One turning vector, and how many steps it has turned:
The counts run from 0 to 206.
[121 141 122 106  89 155 121 131 149 124 175 107 119 116 112  61 157 161
 178  90 102 116 128 132 116 167 120 177 117  94 131  99 109 107 111]	155
[157 144 111 123 107 118 142 121 116 134 168 102 132 129 131  41 147 126
 197 122 143 146 110 127 133 145 122 145 124  82 144 117 116 147 106]	162
[133 148  99 154 138 139 124 133 119 143 131 111 103 118 103  58 145 160
 151 139 168 106  87 117  97 149 164 107 134  88 115 117 104 124  90]	119
[162 117 122 141 131 134 109 130 146 146 170  76 112 128 102  70 133 146
 164 105 153 150 129 108 112 146 114 166 120  84 158 112  97 189 118]	89
[160 136 141 132 149 140 113 125 153 127 168  88 113 137  98  82 130 174
 153  98 162 107 108 121  96 171 122 158 135  82 116 123  84 145  87]	139
[155 121 107 114 155 128 112 151 127 142 159 116  93 113 101  82 146 168
 164 111 148 158 108  78  85 123 156 107 129  91 127 110 109 141  77]	159
[135 139  89 183 118 153 108 147 134 139 135  93 111 115 100  46 157 146
 146 137 162 118 110 114 104 146 152 139 109  90 139 107 109 148 127]	38
[120 164  84 146 108 125 128 144 115 106 132 121  95 102 138  51 147 152
 177 138 137 122  84 130 128 171 144 110 141 107 112 121  96  95  75]	193
[133 124 106 128 132 159  94 165 151 123 160 112  95  88 125  63 141 174
 143 125 139 141  99 106  75 145 143 123 129  97 132 109  81 130  97]	78
[159 153 105 161 146 120 128 145 114 133 141  93 115 133 125  51 144 156
 152 142 169 106  86 121 105 159 148 130 131  93 120 119  96 144  85]	120
[126 121  98 136 136 149  84 156 144 133 152 123  78  82  92  90 136 178
 132 106 126 139  92 100  84 141 132 121 126  98 130 115  95 126 102]	77
[157 143 132 139 139 157 116 117 142 128 163  87 118 111  97  70 134 164
 144 105 152  92 104 144  91 173 132 154 128  82 129 120  72 130 102]	138
[120 141  73 164  98 139 115 152 121 133 121 116  92 117 143  44 143 127
 184 140 165 156 118 108 138 147 140 121 138  98 131 119 109 141 101]	111
[144 140 108 120 147 122 120 137 117 147 160 117  92 100  72  86 150 168
 156  98 145 147 115  71  92 127 147 113 127  93 124  95 120 144  91]	27
[131 133  93 159 135 132 104 149 129 143 127 106  67 118  93  93 133 145
 168 110 171 158 145  70 122 133 136 115 146 102 120 102 112 164  88]	109
[104 149  86 149 115 137 116 162 133 113 133 124  80 123 138  80 135 159
 179 130 142 139 101 111 126 164 142 107 153 107 107 127 104 111  57]	192
[125 153  98 151 131 117 130 133 105 137 140 118  94  93  71  55 166 171
 154 119 125 108  98  96 108 140 163 110 115  97 111  92 127 117  98]	176
[133 124 102 163 118 144  98 126 162 118 142 104  95 138 109 106 131 162
 175  97 154 127 106 139 123 180 113 164 140  85 122 153  96 142  83]	0
[137 162 143 127 142 136 114 128 130 127 154  96 103 118  89  84 126 155
 153  93 136 100 152 109 105 176 114 143 149 100 100  85  76 126  87]	197
[123 139  98 153 140 144  98 160 158 120 130 107  79 126 103 109 138 177
 160 103 155 131 123 104 106 159 137 124 155  99 107 121  83 135  63]	59
[135 127 110 123 122 163 106 157 147 128 164  99 113 112 142  52 141 165
 152 136 151 134 107 123  83 150 150 131 125  97 138 119  77 126  97]	79
[118 159 112 182 102 117 112 146 139 109 141  87 104 111  92  68 157 149
 165 112 123 104 128 115 147 182 114 179 120 111 109  99 107 133 109]	114
[120 114  76 136 114 165  92 118 163 143 141 124  79 111  85 101 149 165
 171  84 145 147 115 105 105 137 137 129 131  80 134 121 115 137 100]	18
[143 146 102 123 116 112 125 111 101 129 158 126  90  80 114  48 130 137
 174 108 118 138  72 135 128 150 116 119 124  89 140 115 101 138 109]	144
[134 143 115 117 121 130 133 112 134 140 164 116 105 119  57  87 162 171
 177  70 116 113 115 111 118 157 131 152 120  82 116  95 129 122  96]	25
[122 158  98 179  91 122 124 141 129 113 138  94 116 118 124  47 158 142
 175 129 135 118 112 127 155 169 122 162 112  99 125 114 112 137 116]	113
[104 145  85 132  96 126 125 137 135 126 140 124  97 126  96  86 165 168
 188  94 118 128 122  98 140 152 138 139 126  96 107  98 136 106  78]	174
[132 153 118 107 111 148 123 119 121 126 165 118 114  87 115  40 135 163
 154 116 116 110  89 139  98 163 128 129 122  94 132 109  84 105 103]	5
[115 124  76 126 103 152 104 133 127 151 133 128  77  92  87  72 145 149
 171  94 133 163 144  81 120 127 132 108 141 101 135  95 122 142 114]	167
[151 166 132 132 133 107 134 151 114 115 153  84 113 143 132  63 130 144
 180 114 143 126 134 119 137 177 116 159 143 106 109 105  90 143  71]	122
[145 154 126 131 135 150 128 122 124 153 144  87 122 142 102  55 125 138
 169 108 164 117 170 114 120 161 127 137 155  85 123  88  86 146 101]	48
